Named turns come first, each shown by rows before and after it. Which turns, in which order, take the first row of each pair that follows to the second? Write the first one first, as in the answered first pair.
turn D:
0.79; -0.70; -2.49; 1.00; -0.92; -1.60; 1.09; -1.10; 0.38; 0.05; 0.86; 0.58; 1.15; 0.69; 0.88; 0.18; 0.19; 0.75; -0.15; -0.64; -0.18; 0.66; 1.91; 0.69; 0.80; -0.19; -0.16; -1.32; -0.13; 0.64; 1.82; 2.13; 0.49; -1.82; 1.12; 1.07 |-> 1.47; -0.60; 0.14; 2.13; -0.25; 0.40; 1.64; 0.70; 2.68; 0.69; 0.86; 1.46; 0.55; 0.10; 0.23; 0.21; 0.61; -0.18; 0.48; 0.89; 0.79; 1.19; 2.14; 1.15; 1.18; 1.04; 0.26; 0.10; -0.19; -0.07; -0.25; 0.67; -0.64; -0.08; 2.28; 0.99
-1.02; -0.06; -0.09; -0.80; 0.82; -0.04; -0.52; -0.99; -0.34; -0.93; -0.36; -0.44; 0.63; 0.00; 0.25; -0.47; 2.08; -0.97; 0.99; -0.57; -1.20; -0.10; -1.87; -0.03; -0.72; 0.04; -0.42; 2.17; 0.47; -0.36; -1.44; 0.15; -0.97; 1.51; -0.75; 0.57 |-> -1.02; -0.28; -0.84; -0.95; 0.58; -0.81; -0.06; -1.59; -0.70; -1.20; -0.34; -0.60; 0.70; 0.34; 0.19; -0.21; 1.86; -0.82; 0.90; -0.94; -1.50; 0.08; -1.65; -0.09; -0.67; -0.25; -0.37; 1.57; 0.83; -0.07; -0.99; 0.59; -0.62; 0.68; -0.88; 0.48
0.34; 0.12; 0.45; 0.23; -1.08; -1.07; -2.00; -0.14; -0.91; 0.76; 0.84; -0.21; -0.51; 0.47; 0.73; 0.10; 0.23; 0.93; -1.21; -0.74; 0.45; -0.53; 0.56; -0.40; -0.41; 0.16; -0.50; -1.41; -0.72; -0.44; -0.34; 0.19; 0.05; -0.31; 0.31; 0.42 |-> 0.73; 0.01; 0.10; 0.51; -1.02; -1.54; -0.39; -0.43; -0.50; 0.48; 0.72; -0.32; -0.34; 1.14; 0.26; 0.69; -0.03; 1.07; -0.87; -0.41; 0.47; 0.52; 1.07; -0.23; 0.07; 0.35; -0.59; -1.74; -0.01; -0.27; -0.40; 0.90; -0.07; -1.03; 0.79; 0.58
turn W:
0.67; 0.41; -1.04; 0.87; -0.43; -1.12; 0.80; 0.33; 0.11; -0.03; 0.28; 0.15; -0.56; 0.70; 0.89; -0.48; 0.44; 0.78; -0.12; 0.00; -0.14; 0.62; 1.81; 1.16; 0.78; 0.37; -0.62; -1.02; 0.35; 0.68; 0.51; 0.93; -0.50; -0.99; 0.82; 0.11 |-> -1.09; -0.06; -1.01; -0.04; -0.91; -0.98; -0.46; 0.48; 0.11; -0.20; -0.55; -0.40; 0.87; -0.82; 1.21; -1.19; 0.53; 0.52; -0.55; -0.82; -1.46; -0.67; 0.15; -0.26; -0.70; 0.30; -0.24; 0.20; 0.23; -0.75; 0.10; 0.36; -0.12; -0.87; -1.19; 1.28
0.22; 0.95; -0.84; -0.43; 0.65; 0.98; -0.24; 0.83; -0.69; 0.39; 0.19; -1.01; 0.26; 0.45; -0.55; 0.79; -0.30; -0.14; 0.32; -0.02; -1.79; 0.52; -0.74; 0.82; -0.10; 0.17; -1.33; 0.12; -0.75; 0.98; -1.11; -0.45; -1.97; 0.63; 0.61; 0.56 |-> 0.37; 0.79; -1.13; -0.35; 0.40; 0.74; -0.31; 0.83; -0.65; 0.39; 0.34; -1.04; 0.32; 0.71; -0.59; 0.73; -0.21; 0.04; 0.40; -0.24; -2.03; 0.57; -0.64; 0.83; -0.11; 0.19; -1.67; 0.09; -0.70; 1.30; -0.79; -0.19; -1.91; 0.69; 0.64; 0.34
-1.46; 0.38; 0.22; -0.37; -1.35; 0.17; 0.36; 0.51; 0.34; -0.18; 0.62; -0.20; -0.06; 0.75; 0.26; -0.17; 0.48; -0.21; 0.42; -0.47; -0.27; -0.50; 0.22; 0.06; 0.52; -1.19; -1.09; -0.83; -1.31; 0.29; -0.20; 0.04; 1.07; 0.05; 0.46; 1.04 |-> -1.74; 0.32; 0.59; -0.55; -1.20; 0.63; 0.44; 0.44; 0.37; -0.38; 0.27; -0.39; -0.09; 0.30; -0.14; -0.05; 0.66; -0.44; 0.55; -0.33; -0.09; -0.57; -0.29; -0.39; 0.44; -0.91; -0.69; -0.10; -1.23; 0.04; -0.90; -0.35; 0.72; 0.51; 0.05; 0.99
turn U:
0.20; -0.32; 0.44; 1.53; 1.49; 0.73; -0.05; -0.97; -1.17; -0.38; 1.50; -1.67; -1.45; 1.09; -1.34; 0.34; -0.04; -1.36; -0.75; 2.50; 0.36; -0.36; 1.06; -0.37; 2.83; -0.97; -0.17; -1.40; -0.72; 1.39; 3.33; 0.41; -0.61; 0.08; -1.23; -0.76 |-> -0.04; -0.50; 1.86; 1.79; 1.85; 2.10; -0.66; -0.37; -0.10; -0.15; 1.25; -1.73; -1.33; -0.22; -1.37; 0.16; 0.32; -1.68; -0.87; 2.93; 0.62; -0.81; 0.89; -0.61; 2.81; -0.14; 0.29; -0.25; -1.08; 0.53; 2.31; -0.77; -1.05; 1.03; -1.34; -0.73
-0.52; -2.08; 0.01; -1.88; 0.22; 0.60; 1.12; 0.58; -0.37; -0.02; -0.75; -2.02; 0.28; 0.64; -1.22; -0.56; 1.21; -1.11; 0.02; -0.19; -0.14; -0.27; -0.07; 0.66; -0.37; 0.95; 0.06; 0.05; 0.24; -0.63; -1.43; -1.32; -0.56; 0.63; -0.37; 0.30 |-> -0.84; -2.20; -0.52; -1.96; -0.18; 0.07; 0.59; 0.87; -0.14; -0.07; -0.82; -1.87; 0.92; 0.40; -0.75; -0.91; 1.37; -1.00; -0.06; -0.50; -0.73; -0.77; -0.09; 0.69; -0.72; 0.94; -0.20; -0.04; -0.07; -0.72; -1.18; -1.23; -0.37; 0.37; -0.64; 0.92
0.50; 0.73; -0.24; -0.14; -0.77; -0.88; 0.37; -0.22; -0.46; 0.03; 1.08; 0.17; 0.59; 0.73; -0.22; 0.17; 1.22; 0.18; 0.10; -0.11; -0.25; 0.91; 0.04; 0.17; 0.08; 0.69; -1.39; -1.29; 0.30; 0.90; 0.47; 1.15; 0.01; -0.32; 0.87; 0.89 |-> 1.07; 0.68; 0.63; 0.12; -0.24; 0.05; 0.83; -0.28; -0.28; 0.01; 0.76; 0.15; -0.18; 0.92; -0.90; 0.55; 1.13; -0.16; 0.18; 0.58; 0.36; 1.32; 0.02; 0.24; 0.60; 0.99; -1.06; -1.01; 0.60; 0.90; -0.25; 0.73; -0.46; 0.26; 1.14; 0.35
turn M:
1.05; -3.01; 1.92; 1.33; 1.44; 1.81; -1.19; 1.50; 0.71; -0.31; -2.32; 0.94; -1.75; -0.52; -1.82; -0.30; -0.23; 0.70; -1.01; -0.41; 0.37; 0.51; 0.90; -1.72; -1.09; -0.37; 1.58; 0.36; -0.59; -2.97; -2.14; 1.29; -2.10; 1.71; 1.30; -2.55 |-> 1.13; -1.85; 0.25; 0.60; 0.18; 0.16; -4.63; 2.11; -1.22; 0.36; -1.20; 1.43; -1.75; -0.36; 0.02; -2.02; -0.12; 1.31; -1.50; -1.69; -0.76; -1.07; 0.70; -0.57; -1.83; -1.09; -0.26; -1.19; -1.84; -1.84; -0.11; 1.87; -1.06; 1.37; 0.88; -2.83
0.12; 0.66; -1.60; -1.23; 1.11; 0.22; 1.24; -2.81; -2.29; 0.03; 0.84; -1.59; -1.19; 1.40; -0.72; 1.77; -0.71; 0.15; -0.66; -0.32; 0.09; 0.75; 0.53; -0.09; 0.07; -1.48; 0.31; -2.16; 0.30; 0.76; 1.57; -0.01; 0.50; -2.16; -0.28; -0.81 |-> -0.42; 0.19; -1.93; -1.35; 0.99; -0.18; 1.50; -3.07; -1.93; -0.35; 0.56; -1.75; -0.39; 0.99; -0.68; 1.77; -0.78; 0.07; -0.58; -0.47; -0.34; 0.69; 0.30; -0.58; -0.11; -1.37; 0.56; -1.92; 0.63; 0.29; 1.35; 0.16; 0.43; -2.52; -0.55; -0.09
0.03; 0.79; 1.27; 0.09; 0.23; -0.05; -0.54; 1.60; 1.14; -0.12; -0.03; 0.96; 0.08; 0.61; -0.66; -0.58; 0.35; -0.93; 0.79; 0.26; -0.48; 0.36; -0.21; 0.71; -0.52; 1.34; -0.67; 0.51; 0.44; 0.55; -1.80; -0.55; -1.47; 0.95; -0.19; -0.35 |-> -0.44; 1.10; 0.49; -0.16; -0.35; -0.56; -1.64; 1.66; 0.47; 0.10; 0.15; 1.16; 0.65; 0.41; -0.27; -1.20; 0.48; -0.73; 0.52; -0.45; -1.11; -0.11; -0.22; 0.73; -0.83; 1.00; -1.06; 0.26; 0.17; 0.55; -1.21; -0.29; -1.06; 0.58; -0.48; -0.09

Each pair is two turns apart.
-0.75; 0.84; -1.58; -0.58; 0.84; -0.21; 0.81; -2.42; 0.06; -0.01; -0.46; -0.69; -0.04; 0.90; -2.42; 0.81; -1.52; 0.64; 0.19; -0.01; -1.10; 0.03; -1.38; -0.19; -1.23; -0.49; 1.00; -0.42; 1.48; 2.21; -0.71; 0.36; -0.93; -0.86; -1.27; -0.68 |-> 0.00; 1.97; -0.78; -0.75; 0.89; 0.47; -1.62; -1.28; -0.76; 0.90; 0.36; 0.18; -1.44; 0.86; -1.49; -0.06; -1.51; 0.36; 0.27; 0.03; -0.73; -0.90; -1.83; 0.72; -1.19; -0.52; 0.28; -0.94; 0.33; 2.90; -0.23; -0.49; -0.76; 0.35; -0.78; -1.83  U M
0.33; -0.19; 1.49; -0.21; -0.30; -0.26; -0.94; 0.42; 0.25; -0.62; -1.97; 1.41; -2.26; -0.74; -0.53; 0.62; -0.71; -0.32; 0.29; 0.58; 0.93; 0.52; 0.55; 2.07; 1.42; 1.53; -1.56; 1.00; 0.22; -0.09; -1.17; 1.58; -0.24; 1.68; 0.46; -0.06 |-> -0.32; -0.32; -0.36; -0.67; -1.31; -2.08; -1.09; -0.07; -0.19; -1.04; -1.86; 1.22; -0.72; -0.56; -0.13; 0.19; -0.81; 0.19; 0.18; -0.49; -0.40; 0.29; 0.43; 1.80; 0.83; 1.19; -2.09; 0.34; 0.52; 0.03; -0.43; 2.86; 0.19; 0.39; -0.28; 0.88  M D
-1.03; -2.26; 2.29; 0.95; -1.04; 1.29; 0.90; -0.76; 0.38; -0.51; -1.12; -1.46; -1.71; -0.79; 1.49; 0.64; 1.24; -0.37; -0.63; 0.66; 2.20; 0.54; 0.52; -0.68; -0.90; -1.33; 1.24; -0.01; 0.42; 0.58; -0.29; -1.76; 0.49; -0.19; -0.81; -1.04 |-> -1.83; -2.52; 0.57; 0.65; -2.04; -0.17; -0.41; -0.43; -0.12; -0.55; -0.91; -1.39; -0.25; -1.47; 2.79; -0.52; 1.54; 0.12; -1.20; -0.29; 0.64; -0.35; 0.60; -0.78; -1.53; -1.69; 0.62; -0.37; -0.04; 0.27; 0.82; -0.77; 1.10; -1.20; -1.39; 0.21  U U
2.14; 0.66; 1.10; 0.77; 0.83; 0.55; 1.29; 1.35; 0.53; 0.57; 0.67; 1.37; -1.91; 1.47; -0.65; 0.82; 0.01; -0.57; 1.32; 1.68; 1.62; 1.64; 1.59; 1.76; 1.58; 0.74; -0.92; -0.49; 0.36; 1.43; -0.66; -0.32; -1.21; 0.45; 2.63; -1.00 |-> -0.02; 0.57; 0.12; -0.88; -0.68; 0.24; -4.26; 1.71; -1.25; 1.15; 0.89; 0.97; -0.57; -1.69; 1.99; -1.89; 0.72; -0.26; -0.20; -0.14; -0.41; -2.25; -0.84; 0.26; -0.83; -0.26; -0.99; 0.05; -2.30; -0.17; 1.28; -1.35; 0.61; 0.75; -0.77; -0.10  U D
0.09; -1.13; 0.51; 0.48; -2.01; -1.30; 0.33; -2.24; -0.43; -1.79; 0.89; 2.26; -2.60; 0.22; -0.95; 0.58; 0.33; 1.43; -1.57; 0.94; 0.58; -1.26; -0.03; 0.51; -0.47; -2.48; 0.56; -1.86; -2.26; -1.09; 0.28; -0.86; 1.41; 0.18; 0.52; -0.39 |-> -0.26; -1.65; 0.10; 0.63; -1.96; -1.84; 1.85; -2.71; 0.29; -2.44; 0.29; 2.14; -2.00; 0.61; -1.56; 1.18; 0.23; 1.48; -1.29; 1.17; 0.20; -0.41; -0.05; 0.37; -0.27; -2.42; 0.76; -1.76; -1.36; -1.23; -0.22; -0.24; 1.14; -0.43; 0.33; 0.28  W D
-1.46; 0.00; -0.33; -1.24; -0.93; -1.31; 2.20; -1.09; -1.08; -1.00; -1.47; -1.29; 0.39; 0.88; -1.64; 0.78; -0.32; -1.15; -0.10; -0.78; -0.09; 0.57; -0.86; -0.96; -1.08; 0.45; 0.04; 0.09; 1.55; -0.27; -1.04; 1.35; -0.22; -1.20; -1.21; 0.54 |-> 0.53; 2.24; 1.37; -0.87; -0.89; -0.16; -0.89; 1.13; -2.01; 0.73; 0.14; 0.49; -2.21; 1.25; -0.58; -0.55; -0.13; -1.68; 0.35; -0.04; 0.79; -0.22; -0.58; 1.21; -0.52; 0.80; -1.60; -0.98; -0.05; 1.23; -0.40; 0.15; -0.53; 1.06; 0.40; -1.52  D M
-1.29; 0.54; -2.64; -1.03; -0.70; -1.57; -0.88; -1.54; -0.93; -0.35; -1.07; -1.27; 1.68; 0.88; 1.11; -0.82; -0.24; 0.75; 0.01; -0.16; -0.34; -0.31; 0.99; -0.82; -0.42; -0.41; -0.92; -1.06; 0.87; -0.56; 1.54; 1.21; 0.64; -2.20; 0.04; -0.44 |-> 0.14; 0.94; 1.10; 0.12; 1.06; 1.68; 0.98; -0.22; 0.65; 0.13; -1.10; -0.63; -0.58; 1.34; -0.72; 0.59; -0.36; -0.27; 1.13; 2.15; 2.09; 0.90; 1.19; -0.24; 0.95; 1.00; -0.13; 0.32; 1.17; -0.60; -1.37; -0.75; -0.99; 0.11; 1.94; -2.07  U D
-1.01; -0.01; 0.55; -0.26; 0.20; 1.63; -2.15; 1.71; -0.18; 2.20; 1.39; -0.46; 0.36; -1.20; 0.67; 0.80; -0.49; -0.10; 2.00; -0.08; 1.29; 0.01; -1.75; 0.33; -0.92; 0.83; 0.35; 1.45; 2.45; -0.28; -1.57; -1.23; 0.56; 0.86; -0.24; -0.85 |-> -0.10; 0.56; -0.48; -0.15; 0.04; 0.67; -2.91; 1.31; -1.63; 2.50; 2.37; -0.27; -0.43; -0.42; 1.34; 0.54; -0.51; 0.24; 1.82; -0.46; 1.79; -0.29; -1.06; 1.16; -0.37; -0.08; -0.28; -0.15; 1.97; 0.93; 0.09; -0.52; 0.96; 0.50; 0.57; -1.57  W D
-0.60; 0.41; 0.62; 0.13; 0.16; 1.38; -1.49; -0.70; 0.36; 0.23; -0.49; -0.89; -0.91; -1.12; 0.47; -0.78; 0.98; -1.26; 0.10; -1.26; -1.02; 0.67; -1.19; -0.33; -0.67; -0.21; 0.87; 1.14; -0.43; -0.05; -1.30; -0.42; -1.34; -0.83; -0.79; 0.31 |-> -0.29; 1.04; -0.80; 0.23; -0.42; 0.00; -2.18; -0.73; -0.40; 0.55; 0.22; -0.52; -0.60; -0.31; 1.25; -1.30; 0.99; -0.75; -0.10; -1.86; -1.54; 0.72; -0.64; 0.58; -0.79; -0.79; -0.12; -0.22; -0.55; 0.78; -0.13; 0.76; -1.04; -1.47; -0.33; 0.28  W M
-1.23; 0.92; 0.63; -0.95; -1.25; 1.12; -2.35; 0.78; -0.19; 0.20; -0.44; 0.29; -0.12; -1.47; 1.18; -1.32; 0.45; -0.51; 0.63; -0.02; -1.29; -1.40; -1.61; -0.20; -2.19; 1.14; -0.98; 0.35; 0.54; 0.17; -1.79; -0.46; 0.28; 1.65; -1.05; 0.77 |-> 1.45; 0.97; 1.13; 0.79; -0.02; 1.55; 0.91; 0.36; 0.77; 0.19; 0.62; 0.97; -2.13; 0.80; 0.30; 0.27; 0.34; -0.38; 1.24; 1.30; 1.08; 0.95; 0.87; 1.14; 0.11; 1.37; -0.72; -0.97; 1.48; 1.50; -1.74; 0.27; -0.56; 1.23; 2.05; -0.64  M W
-1.55; -0.76; -0.27; -1.17; -0.87; -0.82; 0.05; 0.26; 0.23; -0.45; -0.68; -0.45; 2.00; -0.95; 0.43; -0.51; -0.11; -0.54; -0.54; -0.30; -1.90; 0.09; -0.44; -1.35; -0.62; 0.42; -0.64; 1.01; 0.51; 0.21; -1.91; 1.41; 0.34; -0.05; -0.20; 1.76 |-> -0.50; -0.36; 1.87; -0.41; -0.20; 1.19; -0.90; 1.70; 0.95; 0.38; -0.19; 0.23; 0.33; -1.63; 1.00; -0.72; 0.22; -0.98; -0.36; 0.83; -0.55; -0.17; -0.22; -0.65; 0.02; 1.12; -0.69; 1.31; -0.40; 0.22; -2.56; -0.12; -0.37; 1.62; 0.92; 0.81  M U
0.78; -0.48; 0.05; 0.18; -0.33; 1.81; 2.34; -0.22; 1.36; 0.36; -0.21; 0.76; -1.29; 1.28; -1.75; 0.98; -0.29; 0.41; 0.23; 0.47; 0.15; 0.45; 0.39; 0.73; 0.65; -0.44; 0.50; 0.44; -0.60; 0.40; -0.31; 0.42; -0.88; 0.30; 2.17; -0.03 |-> -1.35; -0.04; -0.82; -1.33; -1.42; 1.23; -1.02; 0.47; 0.22; 0.49; -0.55; 0.44; 0.18; -0.25; -0.68; -0.55; -0.18; 0.49; -0.32; -0.70; -1.83; -1.61; -1.73; -0.17; -1.44; -0.84; 0.02; 1.06; -1.48; -0.32; -0.03; 0.19; 0.11; 0.68; -0.36; 0.95  M W
0.23; -1.99; -0.70; 1.61; -0.99; -0.52; 4.08; -1.24; 0.01; -0.15; 0.62; -1.11; 0.70; -0.51; 0.20; 1.11; -0.05; 0.09; -0.44; 1.40; 1.41; -1.05; 1.40; -0.24; 1.15; -0.06; 2.14; -0.43; -0.20; -1.38; 2.48; 1.14; 0.11; -1.68; 1.04; -0.40 |-> -0.50; -1.48; 1.08; 1.04; -1.34; 1.14; 0.18; 0.33; -0.46; 1.03; 0.74; -0.73; 0.31; -2.74; 1.24; -0.27; 0.56; -0.28; -0.88; 1.31; 1.54; -3.10; 0.08; -0.60; 0.25; 0.32; 2.20; 0.55; -2.10; -2.41; 2.42; -0.92; 0.28; 0.28; -0.17; -0.51  D D
-1.19; -0.48; 0.02; -0.42; 1.08; -0.04; -0.68; -1.81; -2.00; 0.29; 1.27; 0.39; -1.17; 0.90; -0.97; 0.91; -0.90; -0.27; 0.95; 1.01; -0.51; 0.46; -1.04; -0.12; -0.36; 0.88; 1.28; 1.82; 0.91; -0.87; 0.05; 1.14; 1.32; -0.27; -0.92; -1.09 |-> -0.70; 0.16; -0.39; -0.51; 0.66; -0.35; -1.44; -1.42; -2.56; 0.42; 1.73; 0.88; -1.53; 1.06; -0.53; 0.49; -0.81; -0.03; 0.95; 0.82; -0.70; 0.27; -1.00; 0.59; -0.43; 0.78; 0.49; 1.15; 0.53; -0.32; 0.57; 1.35; 1.31; -0.34; -0.43; -1.29  D M
1.03; 1.54; -1.19; -0.02; -1.12; -1.00; 1.94; -0.70; 0.19; 0.26; -0.55; -0.53; 0.21; 1.69; -0.95; -0.02; 0.29; 0.24; 0.79; 0.36; -1.20; 1.77; 0.30; 0.06; 0.11; 0.68; -1.22; -0.18; 1.01; 0.28; -0.08; 0.91; 0.04; -1.36; -0.28; 1.16 |-> 1.69; 2.09; 1.20; 0.46; -0.52; 1.25; 0.28; 0.83; 0.90; 1.21; -0.05; 0.10; -1.11; 0.89; -0.75; -0.72; 0.55; -0.28; 0.89; 1.46; -0.16; 1.18; -0.19; 0.62; 0.31; 1.69; -1.12; 0.61; -0.10; -0.18; -1.03; -1.05; -0.53; 0.87; 0.22; 0.32  M D
-0.76; -0.38; 0.00; -0.48; 0.39; -0.33; 0.28; 2.87; -0.54; -1.11; -0.28; 0.81; 1.40; -0.32; -0.21; 0.34; -0.67; 0.30; 0.51; -0.30; -1.32; -0.49; -1.85; -0.07; -0.43; 2.14; -1.35; 0.65; 0.10; 0.76; -2.27; 0.36; 0.10; -1.06; -0.15; 0.34 |-> -0.09; 0.15; 0.05; -0.50; 0.28; -0.17; -0.52; 3.17; -1.26; -0.79; 0.42; 1.25; 0.69; 0.10; 0.26; -0.09; -0.69; 0.25; 0.59; -0.29; -1.12; -0.73; -1.61; 0.54; -0.17; 2.06; -1.72; 0.03; -0.53; 1.47; -1.73; 0.21; 0.16; -0.81; 0.04; -0.15  M M
-1.60; -2.00; 1.32; 0.73; 0.23; -0.23; 3.59; 0.15; -0.43; -1.12; -0.14; -1.10; 0.53; -0.59; -1.28; 0.47; -0.36; 1.38; -1.07; 1.34; 1.08; 0.44; 0.59; -1.76; -0.36; -0.15; 2.03; 2.03; 2.95; -0.30; -0.31; 0.97; -0.63; -1.17; 1.48; 2.47 |-> -0.25; 0.48; 2.86; 0.44; -0.14; 1.04; -1.92; 2.35; -2.41; 0.99; 1.78; 0.51; -2.10; -1.36; 0.90; -1.85; 0.13; 1.07; -1.13; 1.48; 2.08; -1.91; -0.12; 0.17; -0.53; -0.30; 0.25; 0.97; 0.17; 0.92; 1.21; -1.00; -0.32; 1.47; 2.09; 0.35  D M
